Here is a table of points, one per row:
 0.75| 0.41|-1.30|-0.14|-1.82|-0.86| 0.95| 0.35|-1.61|-0.25| 0.60| 1.69|-0.90| 0.03| 0.09| 1.15| 1.94|-0.67| 0.00|-0.62| 0.82|-0.80| 1.57|-1.99
 0.10| 1.08|-0.31|-1.62| 0.55|-0.93|-0.07| 1.60| 0.46|-1.41| 0.89| 0.11|-1.02|-0.85|-0.19| 0.65| 1.16| 0.92| 0.28|-0.78|-0.01|-0.52| 0.76|-0.61
 1.22| 0.68|-1.22| 0.05|-1.92|-1.37| 0.02| 0.08|-1.06|-0.16| 0.51| 1.46|-1.34| 0.36| 0.29| 1.15| 1.95|-0.06| 0.04|-0.71| 0.31|-0.74| 1.15|-1.05
-1.19|-1.68|-0.04| 0.48| 0.31| 1.36|-0.11|-1.30| 0.01| 1.46|-1.40| 0.00| 1.20|-1.57|-0.68| 0.42|-0.40|-1.13| 1.17| 1.54|-1.32|-0.82|-0.13| 1.58
 1.08| 0.53| 0.20| 0.05|-0.23|-0.42| 0.74|-0.08|-0.89|-0.41| 0.28| 0.02| 0.56| 2.45| 0.60|-0.50|-0.60| 0.23|-1.25|-1.33| 0.83| 0.76|-0.72|-0.36
-1.42|-1.54|-0.01| 0.46| 0.41| 1.56| 0.30|-1.75|-0.16| 1.11|-1.61|-0.18| 1.21|-0.71|-0.62| 0.56|-0.02|-0.85| 1.69| 2.27|-1.07|-0.84|-0.46| 1.41
-1.26|-1.81|-0.06| 0.79| 0.14| 1.48|-0.35|-0.80| 0.19| 1.86|-2.09|-0.02| 1.07|-1.44| 0.32| 0.19|-0.63|-1.30| 1.42| 1.71|-2.53|-0.64|-0.18| 1.23
-1.62| 0.11| 0.24| 1.22| 0.35| 0.79|-3.67| 0.38| 0.51| 0.29|-0.07|-0.15| 0.52| 0.03|-3.11| 1.11|-0.32|-0.71| 0.32| 0.48|-0.06|-0.37|-0.48| 0.81
-0.31| 1.20| 1.54|-0.54| 1.28|-0.68|-0.28| 0.12| 1.44|-1.34| 0.82|-1.32| 0.01| 0.44| 0.29|-1.33|-1.39| 2.09|-0.61|-0.72| 0.67| 1.87|-1.22| 0.38
-0.12| 0.93|-0.40|-0.60| 0.28|-0.80|-0.06| 1.89| 0.38|-0.94| 1.05| 0.03|-1.66|-0.65|-0.15| 0.43| 1.01| 0.47| 0.40|-0.41|-0.20|-0.55| 0.83|-0.67
 1.55| 0.40|-1.97| 0.07|-1.17|-0.96| 0.21| 0.07|-1.11|-0.45| 0.43| 1.67|-1.12| 0.40| 0.23| 0.86| 1.13|-0.88| 0.05|-0.64| 0.23|-0.76| 2.01|-2.05
-0.30| 1.29| 1.80|-0.55| 1.64|-0.62| 0.03| 0.33| 1.28|-1.25| 0.66|-1.29| 0.25| 0.68| 0.29|-1.01|-0.83| 1.45|-1.08|-1.29| 0.44| 1.67|-0.89| 0.32
 0.03| 0.50|-0.22|-1.65| 0.54|-0.85| 1.16| 1.55| 0.92|-0.93| 1.23| 0.19|-2.05|-1.16|-0.90| 0.62| 0.78| 0.35| 0.63|-0.47|-0.33|-0.36| 1.15|-0.38
-0.91|-1.96|-0.10|-0.08| 0.06| 1.32| 0.63|-0.30| 0.20| 1.23|-1.68|-0.29| 0.93|-1.48|-1.31| 0.21|-0.09|-1.15| 1.16| 1.72|-1.08|-0.75|-0.71| 1.13
 1.18| 0.49| 0.49| 0.30|-1.16|-0.41|-0.52|-0.10|-0.45|-0.38| 0.12| 0.06| 0.49| 2.37| 0.49|-0.75|-0.95|-0.02|-1.41|-0.82| 1.54| 1.04|-0.22|-0.45
 0.04| 0.79|-0.31|-0.93| 0.67|-0.85|-0.08| 1.96| 0.31|-0.91| 1.46| 0.03|-1.83|-0.62| 0.27| 0.19| 0.78| 0.88|-0.07|-0.70|-0.47|-0.59| 0.90|-0.28
-0.41|-0.45|-0.89| 2.05|-2.13| 0.67|-2.35|-1.92|-2.20| 0.72|-0.71| 1.42| 0.77| 1.63|-2.02| 1.14| 0.20|-0.63|-0.06| 0.88| 1.11|-0.60|-0.35| 0.31
-0.83|-1.29|-0.39| 0.44| 0.12| 1.91|-0.36|-1.82|-0.24| 1.98|-1.85|-0.34| 1.11|-0.74|-0.46| 0.37|-0.28|-1.36| 1.29| 1.30|-1.14|-0.83|-0.45| 1.09
-0.48|-0.29|-0.94| 2.59|-0.80| 0.73|-1.21|-1.86|-1.07| 0.50|-0.33| 1.19| 0.62| 0.00|-1.23| 1.20| 0.34|-0.75|-0.09| 0.35| 0.64|-0.53|-0.17| 0.16
 0.38|-0.37| 1.23|-0.59| 0.62|-0.10| 1.63| 0.22| 1.60| 0.13|-0.22|-1.93| 0.43| 0.02| 2.38|-2.02|-1.40| 0.23|-0.12| 0.04|-0.86| 1.03|-0.92|-0.06
 2.28|-0.21|-1.29| 0.15|-1.44|-0.82|-0.21|-0.06|-1.89|-0.50| 0.67| 2.02|-1.06|-0.10| 0.34| 0.84| 1.73|-0.07| 0.28|-0.60| 0.55|-0.99| 0.85|-1.10
-1.63| 0.12| 0.27| 0.26| 0.65| 1.48|-1.48|-0.30| 0.15| 0.19| 0.07|-0.28| 0.65|-0.04|-1.90| 0.87|-0.45|-0.18|-0.17| 0.50| 0.69|-0.37|-0.31| 1.35
-0.15| 1.55| 1.53|-0.68| 2.01|-0.31|-0.42| 0.98| 1.38|-1.09| 0.94|-1.61| 0.49| 0.58| 0.33|-0.73|-0.76| 0.78|-2.00|-0.82| 0.51| 1.75|-1.05| 0.25
 0.26|-0.24| 1.17|-0.81| 0.79|-0.32| 2.44| 0.57| 1.05| 0.10|-0.36|-1.30| 0.41| 0.26| 1.11|-1.81|-0.97| 0.02|-0.09|-0.07|-0.54| 1.36|-0.90| 0.13
 0.94| 0.49| 0.61| 0.53|-0.76|-0.34| 0.44|-0.76|-0.23|-0.48|-0.12|-0.08| 0.38| 1.81| 0.51|-0.55|-0.63| 0.86|-1.09|-0.47| 1.60| 0.99|-0.78|-0.43
-1.01|-1.70|-0.07| 0.24| 0.45| 1.47| 0.03|-1.01|-0.32| 1.89|-1.58|-0.17| 0.76|-0.96| 0.00| 0.13|-0.13|-0.60| 1.03| 1.45|-1.18|-0.60|-0.55| 1.32
 0.72| 0.83| 0.50| 1.11|-0.33|-0.31| 0.12|-0.18|-0.39|-0.32|-0.07|-0.07| 0.61| 0.97| 0.78|-0.64|-1.07| 0.73|-2.34|-0.83| 2.53| 1.02|-0.60|-0.28
 1.83| 0.58|-2.11| 0.44|-1.38|-0.30|-0.10|-0.06|-1.44|-0.15| 0.63| 1.43|-1.27|-0.16|-0.33| 0.65| 1.58| 0.00|-0.30|-0.58| 0.73|-1.15| 1.91|-1.64
Along one direction, these points spread out more than along any other. Take the direction at right angles to it along which they spread out most. Then take the direction at right angles to both along which they spread out most. Go by this last direction. How far along it is each point below, from 0 to 99? 50 is the average, and the first point above lies past it. One standard deviation of the points above along it is 16.
 1.01| 0.04|-2.05| 0.14|-1.13|-0.79|-0.03| 0.26|-1.17|-0.28| 0.33| 1.64|-0.74|-0.08| 0.46| 0.99| 1.09|-1.68| 0.08|-0.64| 0.12|-0.64| 2.23|-1.71 >> 56
-1.62|-1.06|-0.06| 1.29|-0.15| 1.37|-0.51|-0.72| 0.05| 1.64|-0.99|-0.16| 0.72|-0.73|-0.13| 0.47|-0.56|-1.46| 1.69| 1.59|-0.79|-0.65|-0.12| 1.57 >> 53
 1.16| 0.41| 0.31| 1.48|-0.10|-0.89| 0.48|-0.16|-0.58|-0.55| 0.13| 0.21| 0.27| 1.95| 1.26|-0.55|-0.54| 0.52|-2.04|-1.05| 1.26| 1.12|-0.94|-0.76 >> 26
-0.02| 1.01| 2.18|-0.92| 1.12|-0.57|-0.73| 0.46| 1.67|-1.33| 0.72|-1.25| 0.27| 0.63| 1.20|-0.97|-0.67| 2.84|-0.96|-0.88| 0.71| 1.32|-1.28| 0.55 >> 47
-0.76|-2.10|-0.04| 0.59|-0.63| 1.52|-1.11|-0.91|-0.13| 1.61|-1.31|-0.44| 0.99|-1.45|-1.24|-0.01|-0.07|-1.52| 2.16| 1.77|-1.46|-0.69|-0.14| 0.88 >> 57
-0.24|-0.37| 1.26|-0.57| 1.08|-0.04| 1.69| 0.70| 1.08| 0.24|-0.27|-1.66| 0.32|-0.26| 2.12|-2.92|-1.54| 0.68|-0.06|-0.10|-0.63| 1.10|-0.86| 0.39 >> 61
-0.41| 0.46|-0.15|-2.38| 0.55|-1.03|-0.16| 1.78| 0.46|-0.90| 1.80| 0.24|-1.47|-0.43|-0.13| 0.73| 0.67| 0.55| 0.17|-0.38|-0.26|-0.94| 1.17|-0.63 >> 77
 0.01| 1.26|-0.32|-0.48| 0.46|-0.95| 0.03| 1.09| 0.84|-1.05| 1.56| 0.40|-1.36|-0.85|-0.22| 0.66| 1.01| 0.44|-0.01|-0.54|-0.44|-0.52| 1.06|-0.75 >> 71
 0.17|-0.06| 0.96|-2.20| 1.04|-0.13| 2.90|-0.31| 0.93| 0.16|-0.23|-1.22| 0.74|-0.34| 1.23|-1.82|-1.08| 0.97|-0.08|-0.16|-0.92| 1.23|-1.16| 0.35 >> 65
